Some points:
tensor([  24.,   43.,   -1., -115.,  -30.,   31.,   84.,  -75.,  -49.,
         -18.,   62.,  -20.,    7.,   -5.,   20.,  -35.,   72.,   34.,
          34.,  -14.,  -37.,  -15.,  -17.,   -1.,   44.,   15.,   -2.,
         -22.,   45.,  -30.,   21.,   43.])
tensor([ -4., -26.,  14.,  44.,  15.,  49.,  32.,  20., -21., -39.,  -1.,
        -57.,  42., -33.,  12., 108.,  22., -36., 116., -23.,   4.,  38.,
        -47.,  36., -74.,  53.,  14.,  23.,  29.,  42., -26., -14.])
tensor([-60., -45.,  -4., -94.,  10., -52., -42.,  21.,  85., -83., -33.,
        -22.,  78.,   7., -62., -16.,  26.,  -4.,  16.,  25.,  42.,  11.,
         -3., -52.,  57., -82., -46., -28., -57., -30.,  -2.,  42.])
tensor([ -33.,   16.,  -70.,   13.,  -58.,   16.,   85.,   58.,   32.,
         -12.,    8.,   48.,  -53.,  -86.,    3.,  -92.,  -21.,  -13.,
           7.,   64.,   83.,   29.,   41.,  -11.,  -74.,   63.,  -13.,
         -16.,   56., -115.,  -19.,  -69.])
tensor([-39., -43., -23.,  22.,  17.,  54.,  36., -84., -18., -44.,  18.,
         58.,  -2.,   4.,  -9.,  -3., -16.,  -5., -75.,  32.,  74., -36.,
        -20.,  33., -11., -54.,   4.,  -6.,  -7.,  27.,  52.,  14.])
tensor([-62., -76.,  25.,  89.,   5., -18., -24.,  -6.,  10.,  14., -21.,
         -9.,  -2.,  50., -13., -29.,   9.,  26., -51.,   8., -11.,  21.,
        -38.,  12.,  75., -15., -10., -50.,  71., -40.,  26., -25.])
tensor([ 26.,   4., -49., -27., -21.,  39., -74., -60.,   5.,  39., -24.,
         66., -51.,  59., -80., -27.,  10., -39.,  39.,  10., -34.,  79.,
         20.,  35.,   1.,  21.,  18.,  44.,  54.,  93.,  27.,   4.])
tensor([  3.,   3., -21.,  35.,  -8.,  44., -37.,  20.,  28.,  16., -41.,
         17.,  17., -48.,  24.,   9.,   5.,  72.,  -7., -33.,  56., -43.,
         -1.,  47.,  47., -60.,  -5.,  13., -37.,  36.,  14., -48.])
tensor([-59., -22.,  27., -63., -49.,  -5.,  62., -13.,  18.,  22., -31.,
         11.,  -2.,  16.,  29.,  25.,   4., -81., -88.,  -2., -60., -31.,
         36., -10., -10.,  60., -93., -14., -48.,  24.,  51., -51.])
tensor([ -43.,   51.,  -57.,   30.,  -19.,  -49.,  -50., -100.,  -54.,
           5.,  -61.,   65.,   50.,    3.,  -16.,  -47.,  -26.,   18.,
         -24.,  -12.,   19.,  -23.,  -11.,    9.,  -88.,   -8.,   44.,
          -9.,  -52.,   13.,    0.,  -25.])
tensor([ 23., -22.,  41., -41.,  33.,   0., -40.,   9., -30.,  50.,  25.,
        -12., -22.,  38., -67.,  53.,  99.,  39.,  44., -15., -13., -12.,
         -5.,  27., -52., -53., -25., 111.,  63., -29.,  -7.,   3.])
tensor([ -35.,   -2.,   66.,  -99.,  -31.,   30.,   20.,   30.,   34.,
          -4.,  -54.,   56.,   -2.,   12.,   31.,  -49.,    0.,  -55.,
          -1.,  -99.,    4.,  -23.,  -60.,   18.,  -61.,   47., -113.,
          -8.,   -5.,   30.,  -68., -115.])
tensor([-64.,  25.,  -1.,  32.,  42.,  -2.,  13., -25., -67., -34.,  87.,
        -78., -11.,  -8., -43.,  64.,  24.,  50.,  26.,  -2.,   1.,  17.,
         50., -18., -33.,  27., -43.,  -9., -21.,  28., -18.,   4.])
tensor([ 12.,  60.,   7., -20.,  52., -15., -29., -21., -46.,  70.,  36.,
          9., -17.,  18.,  26.,  37., -51., -24.,  -2.,  50.,  27.,  31.,
         15., -68.,  10.,  36., -21.,  16.,  10.,  -8.,  43.,  17.])
tensor([ 14.,  40.,  63., -48., -59., -62.,  24.,   8., -13., -36.,  -7.,
         -9.,  22.,  -4., -56.,  24., -13., -71., -50., -52.,  34., -65.,
        -36.,  66., -60., -26.,  95.,  10.,  -4.,  20., -29., -31.])
tensor([ 45.,  11., -31.,   1.,   1., -26.,  34.,  24.,  64.,  44.,  22.,
        -12.,  24.,  16.,  23.,  15., -25., -16., -77.,  -7., -87., -28.,
         32.,  31., -64.,  10., -18., -36.,   4.,  -7.,  37., -57.])
tensor([ 38.,  17., -28., -39.,   9., -15., -69., -26., -13., -88.,  31.,
         13., -12., -69., -18.,  54., -38., -18., -62.,  70., -28.,  30.,
         20.,  32.,   8.,  68.,  -6., -19.,  16., -31., -65.,   7.])
tensor([  -9.,  -28.,  -29.,   15.,  -94.,   29.,   -2.,   33.,  -20.,
           9.,   42.,  -30.,   74.,  -59.,   76., -127.,   55.,  -29.,
         -85.,  -20.,   -4.,  -18.,   71.,  -28.,   -7.,   48.,   49.,
          52.,    2.,    7.,  -31.,    2.])
tensor([ 27.,  11., -54.,  36.,  22.,  45.,  43.,   3.,   4., -12.,  15.,
         36., -14., -27.,  19.,  47.,   2., -28., -24., -21.,  11.,  -4.,
         13.,  43.,  36., -61.,  38.,  30., -34.,   7., -20., -19.])
tensor([ 47.,  34.,  17.,  32., -20.,  22.,  43., -52.,  40.,   6., -84.,
        -23., -11.,  15.,  -9.,   6.,  31.,  11.,  40., -19.,  51., -28.,
        -11., -23.,  16.,  55.,   1.,  36.,  -5.,  22., -83.,  14.])
tensor([ 54.,   9., -65.,  12., -19.,  56., -18.,   2.,  -9.,  -3.,   0.,
        -29.,  21.,  37.,  27.,   1.,  -8., -20., -79.,  12., -15.,  -7.,
         21.,  -3., -15., -65., -66., -66., 119.,  -1.,  18.,  69.])
tensor([ 12.,  23.,  21.,  67., -15., -31.,  29., -48.,  72., -19., -17.,
        -16.,  35.,  31.,  27., -33.,  -7., -30.,  36.,  -6., -10.,  62.,
         66.,  22., -18., -43.,  -9.,  30.,   5., -41.,  91.,  41.])
tensor([ 19.,  39.,  30.,  58.,  31., -21., -16.,  13.,  32.,  73.,  13.,
          9., -11.,  -5., -41., -47.,   4.,   0., -36., -94.,  18.,  48.,
          6.,  11.,  32., -12., -36.,  40., -57., -60.,  42.,  16.])
tensor([  28.,  -53.,  -15.,   54.,   91., -124.,  -16.,  -11.,  -16.,
         -11.,    4.,  -55.,   -2.,  -47.,  -28.,  -71.,   19.,  -40.,
          11.,   38.,  -26.,  -31.,  -40.,  -11.,    7.,   43.,  -25.,
           8.,   63.,   38.,   56.,  -60.])
tensor([ 15., -27.,  17.,  71.,  52.,  25., -41.,  23.,  25., -28.,  23.,
        -12., -30.,  96.,   7., -59.,  36.,  23.,  21., -19., -23.,   1.,
        -23., -70., -78., -51.,  46., -24., -34., -32.,   7., -33.])
tensor([  4.,   0., -25., -13., -58., -17.,  -5., -61., 110.,  56.,  70.,
        -59., -17., -17., -44., 105.,  30.,  60., -31.,  -3., -42.,   0.,
        -28., -36.,  23.,  62.,   6.,  -7., -15., -18., -15., -38.])
tensor([-33., -29., -15., -83.,  25.,  -1.,  14., -35., -23.,  80., -17.,
        -25., -25., -83., -46.,  98.,  11.,  -6.,  51., -73.,  47.,  38.,
         48.,   7.,  -5.,  39.,  97., -59.,  64., -39.,  12.,  -8.])
tensor([ 16., -70.,  12.,  16., -63., -34., -14., -96., -79.,  25.,  21.,
         97., -33., -19.,  31.,  51.,   3., -46., 107.,  20., -43., -64.,
         30., -36., -46., -26., -21., -10.,  -6., -28., -22.,  27.])
tensor([  23.,   22.,   68.,  -20.,   30.,   49.,  -24.,   -3.,   43.,
         -66.,  -44.,    2.,  -47.,  -75.,   63.,  -30.,   15.,   24.,
         -77.,  -15., -114.,   47.,   32.,  -46.,  -32.,   -5.,   22.,
          31.,    4.,  -15.,  -72.,   61.])
tensor([ 31., -55., -25.,  22.,   7.,  19.,  18.,  37.,  17.,  -7., -47.,
          3.,   0.,  -8., -31., -16., -22., -23.,  20.,   6.,  47.,  29.,
        -19., -61.,   5.,   0.,  32.,  64., -31.,  30.,   9.,  45.])
tensor([ 12.,  28., -16.,  32.,  23., -21.,  -9.,  26.,  27., -20.,  19.,
         91.,  53.,  48.,  48.,   5., -48.,  47.,  40.,  32.,  26., -10.,
        -15.,  -6.,  35.,  18.,  14.,  47.,  45.,   3.,  32.,  22.])
tensor([ 21.,  48.,  24.,  46., -15.,  45., -77.,  22., -22.,  -6., -16.,
        -37., -43.,  -7.,  14., -18.,  79., -23.,   6.,  17.,  35., -23.,
        -40., -23.,  52., -35.,   4., -49., -33.,  13.,   9., -41.])
tensor([-102.,   73.,   18.,  -42.,   42.,  -70.,   22.,   87.,    7.,
         114.,   42.,   59.,  -13.,    4.,   17.,  -16.,    6.,  -65.,
          92.,   95.,   12.,  -16.,  -57.,   41.,  -11.,  -39.,   42.,
         -57.,  -43.,   93.,  -61.,   97.])
tensor([-24.,  20., -18., -49., -32.,   7., -53.,  68.,  -6., -26.,  50.,
         40., -67., 103.,  48.,  -7., -41.,  -6.,  45., -37.,   9., -19.,
          8.,  74.,  65.,  97., -26., -11., -59.,  -4.,  48.,  36.])
Along one direction, these points spread out more than along any other. Take the direction at right angles to it along which they spread out most. Then take the direction at right angles to both along which they spread out most. Go by this last direction. For each point below, how far along it does it lie, from 0 to 99? The average is 50, and the first point in the table lies past the average. One standard deviation of the points above along it is 16.
tensor([-24.,  21., -15.,  84., -22.,  -2.,  47.,  14., -10.,  -7.,   4.,
         77.,  21.,  44., -21.,  15.,  39., -29., -20., -13., -50.,  43.,
          3., -20.,  95.,  -5., -43.,  31., -17., -34., -69., -28.]) 47
tensor([ -4., -24.,  12., -74.,  10.,  40.,  56., -63., -42.,  14.,  12.,
        -61.,  58., -31.,  16.,  -8., -44.,  51.,  24.,  54., -14.,  43.,
        -17., -13.,  35., -88.,  33., -40., -21., -18.,  13., -53.]) 60
tensor([-41.,  50.,  45., -20.,  38., -55., -27.,   1.,  24., -17.,  19.,
         13., -14.,   2.,  45.,  37.,  -8.,  29.,  62.,  35.,  35., -30.,
         56.,  -4.,  32.,   7.,  51.,  23.,  42.,  35.,  48., -43.]) 47
tensor([  7., -28.,  23., -52., -23., -63., -27.,   7., -24., -74., -25.,
        -87., -46., -83.,  67.,  30.,  -7.,   3., -18., -49.,  19.,  42.,
         27., -52.,   3., -15.,  44.,   3., -15.,  49.,   4.,  30.]) 62
tensor([ -4., -44.,  -9.,  -2.,  66., -56.,  21.,  58., -39.,  -5., -58.,
        -33.,  22.,  71.,  30.,  36.,  26.,  26.,  26.,  -7., -17.,   1.,
         10., -15., -29., -25.,  54.,  38., -18., -27., -23., -45.]) 51
tensor([ 37., -29.,  -2.,  32.,  17.,   7., -24.,   6., -10.,  22.,  42.,
        -29.,  53.,  42.,  41.,  30.,  -2.,  -7.,  29.,  22.,  22.,  26.,
         -8.,  46., -39.,  18., -61., -31., -16., -28.,  -6.,  54.]) 52
tensor([ 20., -13.,  69.,  44.,  62., 118.,   5.,  10., -12.,  22.,  -1.,
         84.,  44., -21., -37., -29.,  -6.,   5.,  -5., -22., -46., -42.,
        -53., -81.,  35., -37.,  28., -37., -42., -21.,  38.,  68.]) 46
tensor([ 33., -40.,   2., -30.,  24.,  -5.,  45.,  23., -13., -31., -72.,
         16., -19.,  19.,  52., -21.,  -3.,  49.,   6.,  44.,  -1.,  -8.,
        -24., 110.,  18.,  56., -11., -14., -36., -65., -13.,  93.]) 41
tensor([ 55.,  -2., -46., -10.,  -4., -12.,  38., -25., -10.,  -1.,  -1.,
        -22.,   2.,   3., -17.,  -8., -45.,  28.,  -3., -58.,  35.,  -5.,
        -20., -29.,  17.,  12.,  -2., -28., -15.,  23., -99.,  44.]) 53
tensor([ -62.,   21.,  -39.,   15.,   -4.,   81.,  -18.,   42.,   -2.,
          -5.,   18., -117.,    2.,  -60.,  -21.,  -19., -108.,  -20.,
          32.,   14.,  -51., -118.,   11.,    4.,    6.,  -93.,   -7.,
          48.,    4.,  -28.,   -3.,   32.]) 52
tensor([  7.,  44.,  72.,  -2., -39.,  13., -38.,  53.,  13.,  55., -32.,
         22., -14.,  87., -40.,   0., -20.,  49., -47.,  42.,  39.,   4.,
         60.,  22.,   2.,  58.,   6., -12., -47., 118., -30., -35.]) 30
tensor([  42.,  -51.,   19.,   35.,   15., -127.,   32.,   72.,  -40.,
           5.,   30.,  -69.,  -65.,  -53.,  -79.,  -29.,  -61.,   28.,
           8.,  -19.,    1.,    5.,  -65.,   14.,   72.,  -15.,   -3.,
         -19.,   70.,  -17.,    0.,  -46.]) 59
tensor([  7.,  13., -32.,  11., -57.,  70., -29.,  13.,  -4., -46., -30.,
         32.,  23.,  20., -17.,  38.,  -9.,  59., -74.,  46., -25.,  53.,
        -15., -24., -22.,   0., -35., -18.,  11.,  17.,  80.,  -2.]) 58
